In the data rows, zero lies at 4.5, halfway between 4 and 5.
Here are some points, one per row:
[5,9,6,4,3,2,5,6,6,9,4,6,3,4,6,5,7,3,6,0,4,7,6,6,2,3,6,5,4,4,7,8,3,6,6,3,4,5,3,5,6]
[4,2,3,5,6,2,6,4,3,5,4,2,2,6,5,6,3,3,4,4,3,6,5,5,4,4,2,4,5,4,3,3,4,4,3,4,3,4,0,2,6]
[8,6,2,5,3,7,5,5,4,6,6,5,6,6,6,5,3,1,3,4,6,4,5,5,3,6,5,3,3,4,1,4,4,5,5,2,4,1,6,8,7]
[3,5,5,8,5,5,7,7,7,5,5,7,3,6,6,5,6,3,9,3,6,4,2,3,2,7,6,7,9,4,5,6,2,1,3,8,7,8,5,5,6]
[7,3,4,4,8,2,3,3,4,5,5,6,7,6,6,5,3,5,5,5,5,4,5,4,5,3,5,5,2,3,7,5,4,3,2,2,3,7,5,5,5]
[3,4,5,5,2,7,3,1,5,5,6,4,6,6,3,2,4,1,3,5,5,6,6,4,3,6,1,3,7,6,6,4,5,2,3,4,4,5,8,6,1]
[5,2,4,9,2,6,1,4,5,7,4,5,6,2,8,7,3,6,4,4,3,6,3,2,7,4,4,6,7,1,8,5,9,5,9,6,4,5,4,4,2]
[2,4,6,7,3,4,2,4,5,4,3,3,7,5,3,7,7,6,3,3,5,1,5,7,2,5,2,5,2,4,4,4,5,4,5,7,5,3,7,3,7]
[2,4,5,3,5,4,4,4,5,5,4,7,7,7,4,4,5,6,4,2,3,5,3,3,7,5,4,4,5,5,6,3,4,5,8,1,5,3,4,6,6]
[3,3,5,3,4,4,3,3,3,6,2,4,3,4,4,4,6,6,4,5,3,3,3,5,3,5,4,5,6,5,3,4,5,3,2,3,6,6,3,4,4]
[6,7,6,4,9,4,6,4,6,6,7,4,7,5,6,9,7,4,0,8,5,6,3,9,7,7,6,3,5,7,3,6,9,5,3,7,3,9,5,8,6]
[5,4,4,4,8,4,4,3,4,6,4,6,5,1,3,4,4,1,5,3,7,5,3,5,6,2,3,6,3,4,5,8,4,4,1,4,5,4,3,3,2]
[3,3,5,4,3,3,4,3,4,4,3,7,2,5,4,4,7,2,0,4,4,5,4,3,4,5,6,5,3,3,2,2,6,6,4,4,4,3,6,4,5]
[4,3,2,6,4,6,5,6,7,4,5,1,4,3,5,3,7,4,3,5,3,4,6,2,6,6,4,2,5,4,6,5,2,7,1,5,4,4,4,2,3]
[7,6,4,5,5,8,6,3,4,5,4,6,4,3,4,7,6,6,6,4,5,5,4,4,9,7,4,1,7,7,6,4,5,7,5,4,3,7,7,3,9]
[3,7,5,5,7,6,4,4,7,4,2,3,3,7,6,3,0,5,3,6,1,4,5,3,3,8,6,3,5,5,6,5,5,4,3,4,2,4,7,5,6]
[3,8,6,5,0,2,5,4,3,3,6,4,6,3,3,5,2,4,5,5,3,4,4,3,5,4,4,3,5,3,3,3,5,5,1,3,3,6,3,6,7]
[9,4,6,5,5,4,8,7,5,7,7,3,4,4,2,5,5,3,3,3,0,6,5,3,4,5,8,7,2,4,8,4,5,0,3,5,8,4,6,3,3]
[3,3,3,6,2,5,7,4,4,3,4,6,4,3,3,5,5,5,5,4,5,9,1,6,4,6,2,4,4,2,1,5,2,3,5,6,5,4,4,5,4]
[5,2,7,6,4,5,8,3,9,5,6,5,9,6,7,2,4,6,8,6,4,6,4,7,3,2,5,2,3,4,3,3,6,6,6,4,5,4,6,0,5]
[4,4,5,5,7,6,3,6,5,2,4,5,4,4,5,5,1,2,3,4,3,8,3,3,1,2,6,2,4,6,5,3,3,8,4,6,9,6,6,7,3]
[4,2,4,5,2,4,5,5,8,6,5,5,4,4,3,2,6,4,5,5,5,3,4,6,5,2,5,3,2,4,7,2,5,6,4,4,3,6,4,6,6]
[6,5,2,3,4,4,4,5,5,3,3,6,4,5,7,3,8,8,5,5,3,5,5,5,5,3,4,5,6,3,4,3,5,7,3,5,7,4,3,9,1]
[3,4,5,6,4,4,3,4,5,4,4,1,3,4,3,2,5,6,5,1,7,5,6,7,4,7,6,6,6,7,4,2,6,5,2,4,3,4,7,6,3]
[4,4,5,8,7,6,4,5,4,3,9,4,0,4,4,7,7,6,6,6,5,5,5,3,2,0,5,5,4,4,4,7,4,3,5,2,1,5,7,6,3]
[4,5,3,3,7,5,3,5,6,2,4,2,4,5,4,4,6,8,6,6,4,6,5,6,4,4,4,3,6,4,7,5,4,8,4,5,7,3,2,5,5]
[8,2,6,2,2,4,4,5,3,3,3,3,6,5,3,5,4,3,3,6,7,5,4,4,4,3,7,5,5,3,7,4,1,4,4,6,3,6,5,5,5]
[3,5,3,1,4,9,4,6,4,5,6,5,4,6,7,4,6,5,4,4,4,3,4,4,5,7,3,5,3,4,5,5,5,4,3,4,5,6,1,5,5]
[6,5,7,0,4,4,5,1,4,5,6,4,4,5,4,5,5,3,3,5,6,3,7,6,3,4,5,3,9,2,4,4,7,4,7,3,6,4,6,0,3]
[3,3,2,5,3,3,4,6,6,5,2,6,1,7,6,3,4,4,2,9,6,2,2,5,5,0,5,4,4,5,7,4,6,6,3,4,7,3,6,3,4]
[5,4,6,6,4,2,6,3,4,3,2,2,4,6,2,4,5,6,4,6,4,2,5,2,2,4,4,4,5,4,4,4,4,4,7,2,5,6,3,5,7]
[8,6,4,6,4,6,6,4,7,0,4,3,4,6,4,7,3,5,1,4,7,7,5,7,6,9,3,8,4,5,8,6,5,6,7,3,5,6,5,2,5]
[3,2,5,6,3,6,3,8,6,4,1,7,3,4,5,6,3,4,4,5,6,3,5,7,7,4,7,2,7,5,4,4,3,3,5,1,4,3,2,6,2]
[6,7,7,5,5,3,6,7,1,4,3,4,4,5,6,3,5,4,5,4,7,6,5,4,5,2,0,3,4,9,5,3,6,2,5,6,5,4,4,6,5]
[2,4,5,4,1,7,5,2,4,6,5,3,5,6,5,4,6,4,6,6,2,4,3,5,5,3,4,3,3,6,7,6,5,5,5,3,6,5,5,5,6]
[7,7,7,8,4,8,4,4,3,4,4,6,3,5,5,3,1,7,1,4,3,4,3,7,6,3,4,9,6,6,6,6,4,6,6,6,4,6,4,3,6]
[4,3,5,6,4,3,1,5,5,5,5,8,4,5,5,2,4,5,3,4,6,4,9,5,7,4,4,2,4,3,3,7,2,3,5,9,7,5,4,4,8]
[4,4,3,6,7,4,5,3,6,5,1,4,5,3,4,7,3,3,7,2,4,0,7,6,3,5,1,6,4,4,6,3,6,4,5,6,4,3,7,9,3]
[3,6,5,2,3,3,2,4,3,5,7,5,4,3,4,5,3,2,6,4,4,0,2,5,3,6,4,2,2,4,5,4,4,7,5,6,4,6,2,2,2]
[3,7,5,3,2,3,5,3,7,6,7,4,6,2,6,6,4,6,6,7,5,6,6,3,7,4,6,9,5,7,4,6,1,5,3,6,6,4,4,6,3]
[6,3,1,5,6,2,5,5,2,5,8,4,4,3,4,3,3,6,5,5,5,3,4,4,5,6,5,4,5,4,3,6,3,6,4,6,7,3,8,4,6]
[2,5,6,2,7,7,5,4,6,9,0,0,5,3,3,3,3,4,4,5,4,7,3,3,6,3,4,5,4,2,4,5,5,5,5,4,4,5,5,5,6]
[4,4,4,4,5,5,3,4,5,1,5,5,5,5,4,7,3,8,4,3,3,7,6,4,2,3,5,3,3,6,2,5,4,4,3,3,4,5,3,2,2]
[7,2,3,4,6,5,3,3,3,5,5,6,5,6,3,5,4,4,7,4,4,5,4,4,5,3,5,6,6,5,5,3,3,3,2,4,4,2,4,5,9]
[6,7,8,6,5,2,1,6,8,4,5,6,3,7,3,4,5,1,9,8,4,7,4,4,7,7,2,5,4,5,2,4,4,6,6,5,5,6,3,3,3]
[4,8,1,2,5,5,5,5,5,1,5,5,4,3,6,3,7,6,4,5,3,6,4,6,4,3,3,4,5,2,6,4,7,4,5,6,3,3,4,4,6]
[3,5,4,3,6,5,5,4,6,3,6,4,5,5,2,4,4,3,2,1,3,3,3,3,7,0,4,4,6,5,4,4,5,4,9,4,4,4,5,5,5]
[6,4,1,6,6,6,2,3,2,4,7,4,5,5,3,3,4,4,6,5,6,5,5,6,4,4,7,6,3,2,3,4,4,4,4,4,8,6,5,6,8]
[5,5,5,3,5,6,3,2,3,5,3,4,3,3,2,5,4,4,5,5,4,6,6,4,4,7,6,4,3,4,4,2,7,4,4,5,5,3,2,4,3]
[4,7,8,7,7,5,2,7,3,3,4,2,7,2,5,4,5,7,6,6,6,2,4,5,6,6,3,4,4,4,5,2,5,2,4,3,6,1,6,2,5]
[2,6,3,2,3,2,5,7,6,4,2,5,6,2,5,6,4,5,6,5,7,6,6,1,3,5,7,7,5,6,4,8,7,4,5,5,6,5,4,4,8]
[5,5,3,7,6,4,5,6,3,2,2,3,7,5,7,4,6,0,3,4,3,4,4,6,6,5,5,3,6,3,3,6,4,5,5,3,4,6,4,5,2]
[4,1,7,4,3,6,6,6,2,4,6,3,4,4,7,4,4,3,5,3,4,3,9,7,6,3,4,9,6,5,3,3,8,9,7,4,5,7,7,3,4]
[7,4,5,3,5,4,5,7,6,5,8,4,5,7,5,5,2,5,4,3,5,2,2,3,6,4,3,4,4,2,2,5,4,4,3,5,4,1,6,5,3]
[5,3,6,6,5,3,4,3,5,6,4,3,4,2,8,3,5,2,5,7,4,4,4,3,3,8,5,4,4,7,5,3,3,5,8,3,4,2,3,5,6]
[5,3,3,2,4,5,3,4,3,2,3,3,3,4,6,5,4,3,6,4,3,4,2,6,3,2,6,5,5,8,3,3,1,3,5,6,2,4,5,2,5]
[8,2,8,3,3,5,4,4,3,3,4,2,4,6,5,4,4,5,6,3,4,3,4,3,6,5,7,4,2,3,4,9,6,3,5,6,4,3,4,9,4]
[2,1,6,2,5,2,5,4,4,2,6,8,4,3,6,4,4,4,2,4,4,7,4,4,3,8,3,5,3,5,6,4,5,4,3,2,4,4,3,5,5]
[2,8,4,5,6,3,6,4,2,3,3,5,5,8,5,4,5,4,7,3,6,6,6,2,7,5,7,5,1,6,5,3,5,3,4,6,3,5,6,0,0]
[4,6,6,4,6,7,7,9,0,9,3,8,6,6,3,8,6,5,5,8,4,5,8,2,1,4,6,6,5,4,7,6,4,8,5,5,2,2,5,4,3]
[1,7,3,7,3,1,7,4,2,7,7,1,5,8,3,5,3,5,4,4,7,6,6,5,5,4,7,5,4,5,7,4,5,3,6,6,3,3,1,6,2]
[4,5,5,6,4,5,9,1,5,2,3,9,4,2,3,4,3,5,5,5,4,2,4,5,4,6,5,5,5,4,3,5,3,4,3,6,6,4,4,6,3]
[4,6,1,2,3,5,5,5,4,4,4,5,4,5,5,6,5,5,5,6,3,2,4,6,7,6,4,3,2,4,4,5,4,3,9,4,6,7,6,4,4]
[5,4,5,5,5,7,6,5,6,3,8,4,6,2,5,1,5,6,4,6,6,3,4,4,3,3,5,4,4,4,4,1,4,3,6,5,4,6,1,3,6]
[3,4,6,4,5,4,5,2,3,7,4,4,3,4,6,5,4,7,3,3,5,6,4,3,5,2,3,4,4,2,2,3,2,6,4,3,5,7,6,5,3]
[6,3,3,3,3,2,4,7,2,6,4,6,6,3,2,3,3,8,5,6,4,8,4,6,4,7,4,5,4,6,5,6,3,4,5,3,2,5,7,4,3]
[6,3,4,5,5,5,5,5,7,7,4,6,4,4,4,0,5,7,4,4,6,2,4,3,2,7,5,3,3,7,3,3,5,5,7,5,3,6,2,3,2]
[6,6,3,5,2,3,4,4,4,4,4,5,7,3,3,5,5,6,4,4,3,2,3,3,3,2,5,4,5,7,3,7,5,5,2,3,5,5,2,3,3]
These points spread out most along one direction. Take the direction at right angles to it along which they spread out most. Go by this last direction. How many in every 100 of the points above lie lower along it than each point below? Round to a whole number. More than half of the points above lie lower than the first one.
[4,7,8,7,7,5,2,7,3,3,4,2,7,2,5,4,5,7,6,6,6,2,4,5,6,6,3,4,4,4,5,2,5,2,4,3,6,1,6,2,5] 16
[3,7,5,3,2,3,5,3,7,6,7,4,6,2,6,6,4,6,6,7,5,6,6,3,7,4,6,9,5,7,4,6,1,5,3,6,6,4,4,6,3] 99
[3,5,4,3,6,5,5,4,6,3,6,4,5,5,2,4,4,3,2,1,3,3,3,3,7,0,4,4,6,5,4,4,5,4,9,4,4,4,5,5,5] 13
[6,6,3,5,2,3,4,4,4,4,4,5,7,3,3,5,5,6,4,4,3,2,3,3,3,2,5,4,5,7,3,7,5,5,2,3,5,5,2,3,3] 85
[6,7,7,5,5,3,6,7,1,4,3,4,4,5,6,3,5,4,5,4,7,6,5,4,5,2,0,3,4,9,5,3,6,2,5,6,5,4,4,6,5] 56
[6,7,6,4,9,4,6,4,6,6,7,4,7,5,6,9,7,4,0,8,5,6,3,9,7,7,6,3,5,7,3,6,9,5,3,7,3,9,5,8,6] 6
[5,5,3,7,6,4,5,6,3,2,2,3,7,5,7,4,6,0,3,4,3,4,4,6,6,5,5,3,6,3,3,6,4,5,5,3,4,6,4,5,2] 26
[3,3,3,6,2,5,7,4,4,3,4,6,4,3,3,5,5,5,5,4,5,9,1,6,4,6,2,4,4,2,1,5,2,3,5,6,5,4,4,5,4] 76
[8,6,4,6,4,6,6,4,7,0,4,3,4,6,4,7,3,5,1,4,7,7,5,7,6,9,3,8,4,5,8,6,5,6,7,3,5,6,5,2,5] 1
[5,3,3,2,4,5,3,4,3,2,3,3,3,4,6,5,4,3,6,4,3,4,2,6,3,2,6,5,5,8,3,3,1,3,5,6,2,4,5,2,5] 63
[8,2,6,2,2,4,4,5,3,3,3,3,6,5,3,5,4,3,3,6,7,5,4,4,4,3,7,5,5,3,7,4,1,4,4,6,3,6,5,5,5] 74
[7,4,5,3,5,4,5,7,6,5,8,4,5,7,5,5,2,5,4,3,5,2,2,3,6,4,3,4,4,2,2,5,4,4,3,5,4,1,6,5,3] 62
[6,3,3,3,3,2,4,7,2,6,4,6,6,3,2,3,3,8,5,6,4,8,4,6,4,7,4,5,4,6,5,6,3,4,5,3,2,5,7,4,3] 84
